Turns in one plane each, and the order they were made in; the first pair answered
turn K896:
[ 21  13  32  44 -14  -9  -7  28   9 -18  15 -23] |-> [ 20   8  28  30 -16 -12   7  37  20 -21  22 -24]
[-27 -50 -40 -53 -44 -36  90   7 126  80  24 -17] |-> [-29 -16  11  82 -48   1 -93 -93  20 108 -44   6]
[ 12  37   2  -5   2  13   0 -25 -23  32 -32  12] |-> [  2  12 -10 -37  -3   0  45  -9  17  22 -14   5]
turn K471:
[  7  45 -19  13 -14  -1 -10  20  -1  37  24   4] |-> [  5  40  -3  35  -8   8 -39   3 -18  17  12   9]
[-20 -17  10   4 -15  12 -21  -2 -23  11 -16 -27] |-> [-23 -25  11   2 -12  10 -15   1 -20 -11 -13 -27]
[-26 -31  -4   2 -10 -14  26  -3  37   3   5   5] |-> [-22 -21 -11   7 -14 -12  22  -2  35  29   4   5]
turn K431:
[  4  27  18 -22  34  28  15  33 -24 -66   6  -1] |-> [  7  30  14 -28  31  29  27  37 -19 -60   8  -2]
[ 15  13 -10 -55  12 -17  71  48   4 -32  33  -6] |-> [ -6 -31   4 -43   8 -18  60  27  26 -66  25  -7]
[-49 -69  -2   0   2  -4  11 -24  45 -25   2  -7] |-> [-41 -49  14  34  13  13 -38 -41   1 -38 -13   0]
[-24 -48   6 -16  17 -11  28   3  34 -49   5  -4] |-> [-21 -43  22  14  22  -2 -13 -12   3 -65  -8   2]
turn K784:
[ 16  39  -1  37  42  23 -58 -16 -93 -74 -27 -16] |-> [  34   68  -10   26   43   21  -44    7 -106  -43  -19  -15]
[-10 -13   0 -38 -16  -2  54  37  36   2 -14 -20] |-> [-11 -11  -1 -37 -22  -1  51  31  38  17 -14 -16]
[ 29  55  -5 -24  20   5  15  51 -22  -5  12  16] |-> [ 25  60 -14 -13   1   3   2  34  -7  53   2  19]
Then:
Each pair is 2 to 3 turns apart.
[   2 -117  -21   -1  -33  -30   35  -33   16  -42   -4  -22] |-> [  34  -72   -3   12    5  -12    0  -12  -59 -101   -7  -17]
K431 then K784
[  1 -19  -3 -41  31  -7  61  39   4 -44   7 -12] |-> [-14 -34  31  28  29  10 -29 -23 -30 -59 -28  -2]
K431 then K896
[-15 -32  11  42 -29   5 -55 -63  19  34 -21   0] |-> [ 19  34  -7  30 -22   7 -47 -27 -17  82 -13   0]
K431 then K431
[ -8 -32  13 -35  14   9  45   0  12 -15  23 -10] |-> [ -1 -21  18 -31  23  13  36   8 -10 -34  21  -8]
K431 then K784
[ 25  25 -34 -19  -3 -17  28   2   3  78  -8   9] |-> [ -9 -42 -25 -11 -17 -25  34 -32  50  39 -11   7]
K431 then K784
[ 16   8  21  25  28  -1 -41  -8 -33 -25 -22   9] |-> [ 37  42   1  -3  28  -4  -8  27 -38   4  -7   7]
K784 then K431
[-10  28  -8  57 -41   4 -62 -28 -21  82 -19   7] |-> [ 10  58   1  57 -15  12 -73  -9 -61  43 -16   5]
K471 then K431
[  6  29  -3  11   7   9 -17   1 -20   9 -15  10] |-> [ -3  10   6  15  10  10 -21 -12 -18 -19 -18  13]
K784 then K471
[ 17  21 -29  16   8  19 -38  29  -7  38  -9 -10] |-> [  3 -24 -31 -19  14   8   9  44  33 -21   7 -19]
K471 then K896 then K431
[-13  -8 -28 -28 -17 -25  44  35  45  -5   7  -6] |-> [-30 -17  -4  42 -30  -9 -41 -29  18  17 -29   5]
K784 then K896
[ 13  15 -11  15  -5  -5 -14  -6   4  34 -14  -8] |-> [ 23  24 -16  -9  10  -8  13  23   1   8  -2 -12]
K471 then K896
[ 11  -4   0  13 -10  -3 -34 -11 -36  46  21  23] |-> [ -7 -40  13  18  -4  -2 -40 -24 -26 -12  15  22]
K784 then K471
[ 31  58  -4 -38 -14   3  79  62 -30  22   4   7] |-> [ 26  47  -3 -45 -18   0  89  66 -15  19   7   7]
K896 then K896 then K896
[ 14  40  -4   2  23  22  27  62 -55 -65  14  14] |-> [  5  61  -2  56 -12  28 -39  10 -63  36 -13  25]
K784 then K784 then K471
[  8  65   6 -18   0   0  30  17 -27   4  -3 -25] |-> [  6  61  16   4   5   8   0   1 -44  -8 -11 -20]
K471 then K471
[  7 -30   5 -14 -29 -29  67  27  54  51   3 -12] |-> [  4 -29  57  70 -12  -7 -49 -30 -24  -8 -36   0]
K431 then K431 then K431
[ 26  23 -39 -19  51 -66  43  57   8 -29  57  25] |-> [ 29  61 -45  21  23 -59 -11  23 -14  73  37  38]
K784 then K471
[-40 -68  -5  -1 -15  -9 -22 -16  32  11 -36  -8] |-> [-30 -64 -15 -37  -1 -15  16  16  41 -15 -18 -13]
K784 then K471
[-22   9   6  52   4  15 -66 -41 -49 -47  -7  -1] |-> [ -6  10 -42 -51   3 -12  67  44  18 -26  42 -12]
K431 then K896
[ 26   9  11 -32  10 -13  17   7   3 -36   9 -16] |-> [ 31  33  13  -5  10  -6 -18  -4 -27 -12  -4 -10]
K896 then K896 then K784
[ 27  60   8  16  30  19 -28  12 -75  -7   1  -1] |-> [-22 -48   8 -25  18  -1  40   1  31 -76  14 -16]
K896 then K431
[-16   1  54  33  35  40   8 -43  20 -45 -23 -13] |-> [ 19  70  37  21  41  41  13  -7 -17   6 -15  -9]
K431 then K431
[  6  -8  32  12  20  12 -36 -23 -34 -52  -5  11] |-> [ 33  44  14   3  18  11 -30   3 -54   6   6  15]
K431 then K784
[  6   4  10 -22   0  -5  42  36  -1 -25  16  -2] |-> [  2   4   1 -25 -11  -8  50  30  12   2  16  -2]
K431 then K471
[ -5   1 -24 -23 -31 -19  39  18  42  92  14  -7] |-> [-43 -83  19  -2 -10 -14  16 -22  55 -44   1  -9]
K784 then K784 then K784
[ 23  28  32  -2   1  11 -52 -19   0  13 -15  28] |-> [ 18  19  39   3   8  11 -51 -22   1 -16 -13  27]
K784 then K784
[-28 -20  -1   5  -5 -20  11 -20  20 -59 -25 -33] |-> [-17   6 -29 -19 -23 -29  45   0  39  12 -14 -33]
K471 then K471
[-15  37 -34   0 -51  -7  10 -15  56 126  -1  -2] |-> [-55 -39  -6  27 -54  -7 -10 -63  88  62 -14  -3]
K431 then K431
[ 20 -18   4 -17  33  24   5  -6  -2 -58  -4  -3] |-> [ 29   7 -22 -42  15  16  36  18  17  15   9  -3]
K471 then K471
[  1 -22  25 -26   9  13  29  29  25 -35  -3  -3] |-> [-17 -30  31  16 -10  18 -20 -21  28   9 -26   3]
K471 then K896
[-21 -17 -14 -22 -18 -14  30  14  28  29   9 -14] |-> [-24 -15 -10  -7 -24 -10   7  -5  24  50  -3 -13]
K784 then K471
[-28 -56  18  11   5  -5 -41 -68  33 -30 -32   0] |-> [ 24  50   6  17  20   7 -69 -31 -52  28 -30   5]
K431 then K431
[-23  -8  35  47 -11   2 -80 -43 -20  -1 -27  10] |-> [ 17  67  -1   3 -14  -4 -25  19 -31  81  -3   9]
K431 then K431
[ 18  22   4 -26  29  10  24  48 -20 -36  18   0] |-> [ 16  39 -13 -19   3   5  19  36  -4  51  16   3]
K471 then K784
[ -3 -19  -2 -12 -12  13  51  18  54  32   3  32] |-> [  8  14   0  10 -16  19  16   7  22  76  -9  36]
K471 then K896 then K896
[  5   0   6  42 -14   6 -35 -41 -31  29 -27   6] |-> [ 15  -8 -24 -34  -7 -12  66  23  15  16   8  -9]
K896 then K431
[-36  25  17  36 -63 -19 -19 -15 -40   5  -3  17] |-> [-22  43  17  30 -53 -16 -15   2 -56   4   1  15]
K784 then K431
[ 20  -1   6  -7  24 -18 -17  -2 -37  -4  -5   1] |-> [ 17   2  -5 -16   9 -24  -1  -5 -15  39  -5   1]
K784 then K431 then K784
[-22 -38   6   3  22  14 -19 -17   9 -55  -2  -9] |-> [ 13  39  -7   8  26  23 -34   9 -45  11  -2   0]
K431 then K431 then K784
[ 14  39 -10   1   1  15   7   8   7  68   5   5] |-> [ -1  18  -4  14 -10  13  -9 -17  17  70  -5   6]
K431 then K471
[   5  -24    7   31   32    5  -14   26  -26 -102  -11    1] |-> [ 35  46 -45 -13   9 -10  43  76  -9  33  12  -1]
K471 then K784 then K471
[ -4 -30  15  -2   2  -9 -17   6   2 -38 -15   2] |-> [  2 -18  17  12   0  -5 -37  -6 -10 -23 -23   6]
K471 then K896
[-28 -52  29  27  -1   7   5 -47   0 -19  16  13] |-> [-23 -45  35  31   7   9  -5 -45 -16 -31  18  21]
K471 then K431
[  8   6 -26 -20 -27 -14  39  17  34  45  20 -13] |-> [-17 -44  17  29 -14  -3 -25 -35  18 -40  -3  -7]
K896 then K471 then K784
[  5  18   8  38 -24 -12 -84 -25 -46  28 -28  -6] |-> [ 40  66 -19 -17  -6 -20 -28  46 -58  30   2  -8]
K471 then K431 then K431
[ 19  20 -31 -13   3  -5  19  32   8  61  10 -19] |-> [ 25  12 -26 -31  18  -3  35  53   2  13  19 -23]
K471 then K471 then K896
[-17 -12 -34 -21 -24   8  51  -8  18  68  29 -29] |-> [-37 -40 -21   5 -33  11  23 -40  24  62  17 -27]
K431 then K471
[ 16   0   7 -69  -8  -1  55  52  20 -31  27 -24] |-> [  7  13 -10 -50 -41  -4  42  27  41  68  16 -20]
K784 then K784
[-16 -13   9  29 -14   4 -27 -30  10  16 -12  -3] |-> [-13  -6  14  32  -4   6 -34 -27  -5  -3 -14   0]
K431 then K784
[-27  16  17  17 -38  15 -26 -17 -11  43 -17   1] |-> [-38 -28  13 -29 -27   5  35   8  34 -16   3  -7]
K471 then K896 then K896
[ 21  25  -6 -20  18   3  16  40 -30 -48  16  -2] |-> [-10 -19  19  29   2   5 -39 -19 -18 -57  -9   1]
K431 then K896 then K431
[ -2 -25  32 -14 -21  12 -36 -16   7 -18 -50  11] |-> [  3 -20   7 -52 -33   2  13  12  36  16 -35   7]
K471 then K471 then K471
[-12  -7  26  -1  22  10  34 -31  14 -55 -18  -1] |-> [  3  23   2 -30  13   2  72  -3  27   9  -6  -3]
K471 then K784 then K784
[-42 -50   2 -15   5 -20  31  -4  48 -30  12   2] |-> [ -6  37   9  40   8  -4 -52 -18 -40  35  -9  15]
K896 then K431 then K784
[ 55  11  22 -32   6 -12  48  66 -15 -38  30  26] |-> [ 66  51  15  -7 -12  -8  15  55 -39  45  19  33]
K471 then K471
[  2 -15 -15 -34  20 -18  40  14  11 -64   6  -8] |-> [-27 -42  -4  21 -13 -16 -22 -54  28  -6 -20   0]
K471 then K896
